The same turns and mirrors carry the whole set onto itself, and each row onto the other rows of its family. Which rows share a family with each named row? Give them in list order.
These 32 rows form 4 families of 8 rows each.
dogo: [-12 -11   2   7 -18  -9  11  -1  -2  -1  21   1   2   0   2   1  -9  -4
   5  17  13 -20   1   6 -14   0   9   0]
fot: [ -5  -6  13  13 -21  13   3  10  13  -6  25   5  -1   9  11  -1   1 -10
  13  -2  12  -1   2   7  -3  -1  13   8]
Tutan: [  4  -7   1   5 -30  -3  10  -7  10  -9   9  12   4   9  -6  -2  11  -7
   3   4  14  -7  -2  12  -3   2  -2   7]
maf: [-22  -4   6  -4 -18  -6  -1   3  -4  -5  19   4  -5   1   1   8   7  -6
  13   7  10 -10   5  -2  -2  -9  13  -5]
fol: [  0   4   5   9 -12  14  -3   9  -3 -16  13   3  -5  -3   7   4   4   3
   2  12  13 -18   6   8 -10  13  11   5]
bulo: [ -7   5  -2  13 -18  -4 -11   6   5  -7   8   8  14  -5  -1  10   4   1
   2   1  -2 -14   3  -4  -1   4  17   9]
pez: [-12 -11   1   3 -29   0  16   1  -3  -5  18   2  -2  10  -2   0   0  -3
   7  12  13 -16  -1  11 -13  -1  10   2]
deda: [-14   0   4   9 -20 -11  -8   1   9  -5   8   9   5  -4  -3   3  13   1
   7   0  -4 -10   1  -6  -2   0  14   2]
beb: [  2  -6   0   4 -27  -6  15  -5  11  -9   8   8   9   0  -7   8   0 -10
   6  11  14 -10  -1   6  -2   4   0  12]
Pife: [ -3 -11   5  17  -6  -1   0   6   8  -4  20   4  13   4   2 -11  -3  -1
 -11  -7  11  -9  -1   2   0   1  14   5]
sode: [  1   6   7  16 -13  13  -3   7  -6 -15  17   3  -8  -3   6  -1   1   3
   7   8  15 -19   3   3  -4  11   6   6]
Lud: [ -7   6  -2  17 -20 -11  -7   2   4  -5  13   3   9  -3   2   8   5   6
   3   2  -3 -14   7  -4   3   4  15   5]
non: [ -6 -10   4  18 -12  -7   0   8  12  -8  22   2  12   6   4 -10  -3   4
  -6 -10   9  -7   7   2   1   1  10   3]
rel: [  0  -2   6   1  -9  -5   1   2   5 -12   4  -1   0  -1  -5  -3   8 -11
  -5   1  23  -9   6   7   1   0  -7   0]
nedek: [  1  -6  10  15 -16   9   1   5  14 -10  27   8  -1  -3  13   4   0 -15
  14   5  17  -1   4   4  -4   4   7   7]
ruge: [-11 -12  -1   8 -18  -2  13   1  -4  -3  18  -2   9   8   3   1  -1   4
   2  13  20 -17   1   5 -16   2  14   1]
Teg: [ -1  -6   6  12 -13  13   2   3  12 -11  24  14   6   6  13   5   0  -7
  11   4  19   3   4   8   1   6  12   9]
vake: [  4   2  10   1 -12  -3  -6   1   2 -11  10   6  -6  -1  -4  -8  15  -5
  -4  -1  16 -11   0   5  -1   0  -5   2]
farop: [ -7 -13  10  21 -19  -2   1   7  15  -1  15   3   8   6   1 -12   5  -1
  -2  -6   3  -7  -1   2  -3  -2  13   3]
ligo: [-11 -13  -2   6 -21   0  15  -1  -1  -7  16  -2   4  10  -2   0  -6   5
   6   8  20 -20   5   0 -12   2   8  -2]
vupil: [-15  -4   3   5 -16  -2  -1  -4  -3  -4  17   4   2   4   4  13   0  -4
  15   7  16 -10  12  -7   6  -9  12  -4]
sovun: [-15   1   2  16 -16  -8  -3   6  13 -10   2   5   8  -8   1   4   3  -2
   4   1  -3  -9   4  -1  -1   9  15   7]
bis: [  4  -4 -10   6 -29  -4  10  -6  11 -16  14   7   8   6  -6   7   9  -1
   2   3  16  -9   4   6  -3   9  -1   4]
mosi: [  5  -5  -8   7 -26  -3  11 -11   9 -13  11  10  13   2  -3  11  10  -6
   1   4  17  -7  -1   4  -4   5   6  10]
vul: [ -2   9  11   5 -15  10  -6  12   0 -11  19   2 -12  -2   7   1   7  -2
  10   3  10 -13  -1   5  -9   8   7   8]
vusiv: [  0   9   4  11 -12   5  -4   9   2 -11  12  -2  -7  -6   8   2   5  -6
   5   8  15 -16   3   9 -16  14   2   2]
sepo: [  3  -5   4   1  -9   0  -4  -1  -3 -16  11   3   0  -4  -2   0  12  -9
 -11  -1  22 -12   8   2   3  -3   1  -2]
Vabo: [-16  -6   4   1 -12  -1  -6   4  -2  -4  16   5   8   3   6  13   3  -6
  10   8  18  -6  14  -2   2 -10  13  -3]
Vova: [ -6 -15  13  20 -10  -1   6  10  14  -7  17   0   7  -4   3 -12  -4  -6
  -5  -2   9  -8   1   0   0   1  11   6]
dofar: [ -4  -5   7  16 -17  13   2   6  13 -15  22  12   4   7  10   2  -5  -3
  15  -4  18  -1   7   3   1   5   8  11]
bik: [-22  -4   3   3 -11 -10  -5   0   3  -4  15   7   2  -2   7   9   1 -11
  10   6  11  -4  12   2  -1  -5  11  -7]
vazad: [  6   1   2   6 -12  -2  -3   0  -2 -15  18   2  -3  -2  -2  -2  13  -7
  -7   2  21 -10   8   4   9   1  -3  -4]

The rest of the family of ruge: fol, bulo, Pife, Teg, mosi, sepo, Vabo
The rest of the family of rel: dogo, beb, nedek, sovun, vusiv, Vova, bik
The rest of the family of sode: Lud, non, ligo, vupil, bis, dofar, vazad

